In the rows, 128 means zero.
Each path below is one point turned by a fixed rotation once a step. After each direction that follows a path, write how fast that rotation turns it, in degrees per step (0 if it stays still).
Each turn is a multiple of 5 degrees from 10 to 175, or 0.
Each row of a path follows its step; steps can be skipped.
Rotation 1:
step 0: [127 134 127 134 127 132 132 131 127 130 127 123 129 123 124 131 131 133
 124 128 130 122 125 123 134 120 127 113 132 124 128 127 127 127 117 126
 133 131 119 133 122 136 126 130 128 124 126 134 116 124 121 122 133 134
 129 131 124 124 133 125 117 143 129 138 118 127 136 113 128 138 128 128
 132 125 133 134 127 130]
step 1: [133 134 127 131 123 128 142 129 125 136 127 134 122 128 127 122 127 132
 123 134 126 133 138 129 127 133 126 119 134 123 130 133 118 119 128 126
 127 128 120 132 124 129 123 132 127 121 131 138 113 132 128 123 126 121
 135 124 126 118 128 128 118 132 124 132 123 124 131 114 132 139 130 118
 127 124 121 130 127 125]
step 3: [129 140 127 132 131 131 132 145 139 122 127 122 128 127 130 129 124 130
 125 127 124 137 135 135 128 132 138 120 126 135 125 127 127 132 121 126
 131 116 126 131 129 133 124 128 134 129 123 126 126 116 126 132 133 123
 136 128 125 130 133 125 132 138 132 139 120 126 136 122 135 133 130 126
 122 129 131 135 134 133]
step 5: [128 127 129 127 128 126 124 140 132 125 130 125 126 117 124 133 129 124
 126 127 128 129 130 119 135 137 131 128 125 131 126 128 130 122 129 137
 124 116 133 117 118 129 127 137 118 135 128 133 127 125 119 124 135 129
 127 128 124 130 121 129 125 124 127 138 124 143 126 118 136 140 125 138
 125 129 122 131 121 130]
step 6: [132 135 125 132 132 129 123 130 133 131 130 132 132 127 122 144 128 133
 133 130 118 126 130 122 138 130 131 128 133 131 120 123 125 128 135 133
 129 120 134 129 127 138 124 135 125 128 124 125 121 125 122 121 131 133
 140 121 125 124 129 121 127 133 124 144 125 134 138 120 137 134 134 135
 124 125 131 132 121 126]
step 9: [139 133 132 132 127 129 129 132 128 126 135 134 131 127 127 123 128 144
 133 127 131 135 138 132 131 122 124 120 123 132 128 130 115 131 129 130
 130 129 129 131 134 143 120 136 128 125 123 130 130 122 129 127 131 137
 132 118 124 129 121 117 130 137 131 132 119 127 120 117 138 127 129 128
 126 124 132 134 127 126]
step 11: [128 133 130 130 123 122 131 132 139 129 130 128 125 116 123 127 136 133
 132 126 124 139 132 136 128 130 138 120 125 131 119 130 128 124 116 133
 126 126 133 132 117 136 134 128 118 127 121 131 129 135 139 126 132 121
 122 130 121 130 128 123 118 130 128 130 134 137 124 119 129 137 133 129
 123 130 126 137 124 130]
step 16: [128 136 126 126 130 126 129 134 134 124 133 118 133 125 131 133 129 123
 130 116 129 132 129 132 125 132 128 121 119 137 125 133 127 129 118 121
 124 117 121 128 125 134 113 124 138 125 130 132 125 121 129 123 130 131
 127 126 130 128 141 129 127 134 126 145 122 136 128 128 128 136 123 124
 134 126 135 133 125 127]
Speeds:
[127 129 127 128 130 129 129 128 126 128 129 127 129 129 129 129 126 128
 126 128 126 129 127 124 130 130 129 128 129 129 130 131 126 128 128 128
 127 126 128 127 128 127 128 130 128 126 126 129 128 127 130 129 128 126
 128 129 128 127 128 129 129 129 130 129 126 129 128 129 127 129 128 129
 128 129 128 126 128 129] -> 25
